Rows swapped in pairs by one turn or mirror: which row each one swaps with
J_328: [-30  16 -17   8  -6   4   2 -27  -9  42  -8   5  31  -4  22  -9   7   2
 -17  12  -3 -16   7]
J_498: [ 16  22 -25 -29  13   9 -14  -5 -13  46 -20   1  28 -12   6 -19 -13   5
  -1 -18 -16  -7  -9]
J_306: [-22  21 -24  15   4  -1  -4  -1  -2  -2 -11   5  16 -27  -4   1  11   0
  -3  -8   9 -17  22]
J_497: [  2  18  -7  -1  -9  -8  17  -3 -23  28 -16  13   9 -29  -4  -1 -12  12
 -38 -11 -33 -18   0]
J_2: [  3  26  -7 -10 -15  10 -22  10 -25  23  -4  12  21 -21  -7 -18  -5  -4
  11 -16 -23 -31   6]
J_41: [-34  19 -10  10   1  -2  -3 -20  -6  45 -11   4  29  -8  23 -13   2  -3
 -12  12  -6 -21   6]
J_773: [  0  22  -1 -27   9  -5   6   8 -28  26  16  12  33 -19  22 -29  15   8
 -12 -14  -4 -25  -2]
J_461: [ 12  25 -11 -27  13   5 -22  -7 -16  45 -28  10  22 -13  -2 -24  -4   4
   2 -15 -15 -13  -9]
J_836: [-12  32 -43  -9  15  13   5  20 -11   5  -9   2  21 -18  22  -7  18  23
 -19  -9 -11  -7  10]
J_515: [-37  21 -11   2   1  -2  -4 -23 -12  39 -12   0  26   2  23  -6   7   3
  -9  12  -7 -20  -3]
J_57: [-15  19 -26  11  15  -2  -3 -10  -2  -7  -7  -1  23 -22  -5   0   9   4
   1 -12   4 -22  20]
J_381: [-16  28 -40  -5  16  10  -5  23  -9  12  -4   6  25 -20  28  -5  23  24
 -15  -4 -11 -14   7]
J_779: [  3  19 -11 -28   8  -7   7  14 -25  30  14  10  27 -22  16 -32  15  14
  -8 -17  -6 -29   2]
J_302: [  2  21  -4 -10 -20  13 -16  13 -26  30   1  13  17 -20  -8  -8  -2  -8
   8 -14 -14 -33   2]
J_372: [-27  19 -11  11  -2   3   0 -22  -5  39 -14   0  35  -5  24  -8   5  -5
 -18  15  -7 -19   2]
J_954: [-14  28 -42  -7   8  10   1  21  -7  20 -11   1  21 -21  22  -1  23  30
 -16  -6 -12 -16   7]
J_286: [-11  26 -39 -10  14  14   2  23  -9   8  -8   5  23 -16  28  -4  24  26
 -15  -4 -14 -16   6]
J_220: [ -1  16 -14   2  -2  -3  21   1 -30  21 -19  15   2 -22  -1   3 -15   9
 -32 -11 -31 -10  -2]
J_806: [  1  13  -9  -3  -9   2  21   3 -28  24 -11  18   9 -26  -2   1 -14  15
 -33  -6 -31 -17  -4]
J_412: [-20  23 -27   8  12   1   2 -10   0  -5 -11   8  24 -21  -2  -5  15   2
  -3  -9  11 -19  20]
J_537: [ -2  19  -3  -4   4  -9  23   1 -26  19 -16  17   8 -31   8  -2 -18  11
 -34  -5 -26 -19   2]
J_45: [-17  19 -27   9   6   3  -2  -9  -6  -6  -8   1  18 -16  -3   3  13   2
  -9 -13  10 -17  23]
J_218: [-26  22 -10  10  -1  -9   0 -18  -5  45 -14   8  28  -1  23  -8   6   6
  -9  16  -5 -25   4]
J_81: [-31  22 -16   2  -4  -1  -2 -17  -6  49 -19   4  28  -8  31 -10  -1   3
 -11  11  -8 -21   9]
J_695: [ -4  24  -9  -9  -4  -6  22   2 -28  21 -13  10   3 -19  -4   1 -16  15
 -29 -11 -34 -16  -4]
J_136: [ -3  22  -3  -9 -21   8 -11  16 -20  25  -3  14  21 -22  -6 -17 -10 -11
   8 -18 -10 -29   6]
J_941: [  2  16  -3  -9 -27  16 -14   6 -28  30  -5  15  19 -28  -5  -4   2   0
   5 -15 -13 -28   4]
J_772: [  2  24 -25  -5  45  -1 -13 -16 -19  17 -19   6  21 -31   3  -4  10   8
 -14   4  -4  -1  -4]
J_275: [-32  16 -12  12   0  -1  -2 -20  -7  44 -11   3  30  -1  23 -13   1   0
  -5   9 -15 -12   1]
J_569: [-14  21 -23  12   1  11   7 -15 -10  -4  -4   0  26 -20   2   4  11  -2
  -8  -8  10 -14  23]
J_325: [ -4  17  -9  -1  -4  -6  20   6 -21  21 -19  15   6 -27  -1  -5 -18  13
 -35 -10 -33 -17   1]
J_950: [ -4  33 -22   0  35   1 -17 -19 -16  20 -20   5  15 -24   6  -8  17   4
 -17  10  -2   5   1]
J_895: [ 20  12 -12 -25  16   8  -6  -3 -12  39 -23   1  30 -19   3 -23 -10   6
   1  -7 -10  -9 -20]
J_726: [-29  15 -12   8  -1  -2   0 -23 -14  47 -14   3  25  -1  22 -11   5  -6
  -6   9  -4 -17   0]
J_127: [ -6  27 -24  -2  40   2 -11 -24 -12  13 -20   3  28 -24   7  -8  10   5
 -20   4  -4   5   7]
J_953: [  0  23  -9 -29   8  -6   4   7 -25  33  18  13  27 -22  19 -28  21  13
  -7 -16  -8 -28   3]
J_732: [-16  29 -42  -9   7  15  -8  22 -10  12 -10   5  25 -16  29  -3  19  23
 -16  -5 -13 -12   5]
J_735: [  1  21  -8 -28  10 -11  10   6 -26  28  18   9  27 -27  14 -27  17  11
  -8 -15  -2 -29  -1]
J_203: [ 21  16 -13 -27  10   6  -3  -1  -8  43 -17   2  26 -13   2 -12 -15   4
  -4 -22 -16  -6 -14]
J_154: [  0  33 -26  -2  46   2  -4 -13  -7  14 -20   4  24 -23  -1   2   1   3
 -10  -5  -8   1   1]
J_641: [ -3  16  -9   3   0  -8  24  -2 -27  20 -17  13   3 -25  -4 -11 -13  14
 -28  -7 -35 -11  -2]
J_707: [ -3  40 -28   5  41   3 -17 -10 -12  17 -16   5  25 -26   6  -4   7  -1
 -12   1  -9   5   0]
J_191: [-17  23 -24  13   5   0  11  -2  -3  -4  -6  -7  24 -21  -2  -1  14  -3
  -4 -13   5 -19  21]
J_253: [  0  27  -7 -13 -16  12 -14  16 -22  27  -5  21  22 -23  -8 -13  -4  -5
   9 -19 -19 -29   1]
J_478: [  3  26  -7   0  -4 -11  20   6 -24  21 -16  19  11 -16   4  -2 -20  14
 -33  -7 -31 -17   3]
J_659: [ 17  17 -14 -28  10  10  -9   0 -13  50 -21   4  27 -22  -3 -16 -12   8
  -2 -15 -25 -13 -11]
J_162: [  1  34 -34  -2  32  -1 -15 -19 -13  24 -17   7  22 -30   3  -5   7   9
 -16  -1  -8  14   4]
J_189: [ 20  16 -14 -24  11  -1 -11  -3 -10  41 -28   3  23 -17  -2 -27  -7   8
  -1 -22 -10 -16 -13]
J_74: [ -4  17  -4 -29   9  -5  -2   9 -24  37  14  12  29 -23  16 -26  20  11
  -1 -14  -4 -29  -6]
J_617: [ -5  20  -1  -7 -23   6 -21  16 -27  25  -6  13  20 -23  -3 -13   6  -5
   5 -19 -19 -27   3]

Swapped with J_950: J_203
Swapped with J_617: J_191
Swapped with J_253: J_412
Swapped with J_306: J_136
Swapped with J_569: J_941
Swapped with J_779: J_381
Swapped with J_41: J_325
Swapped with J_57: J_2

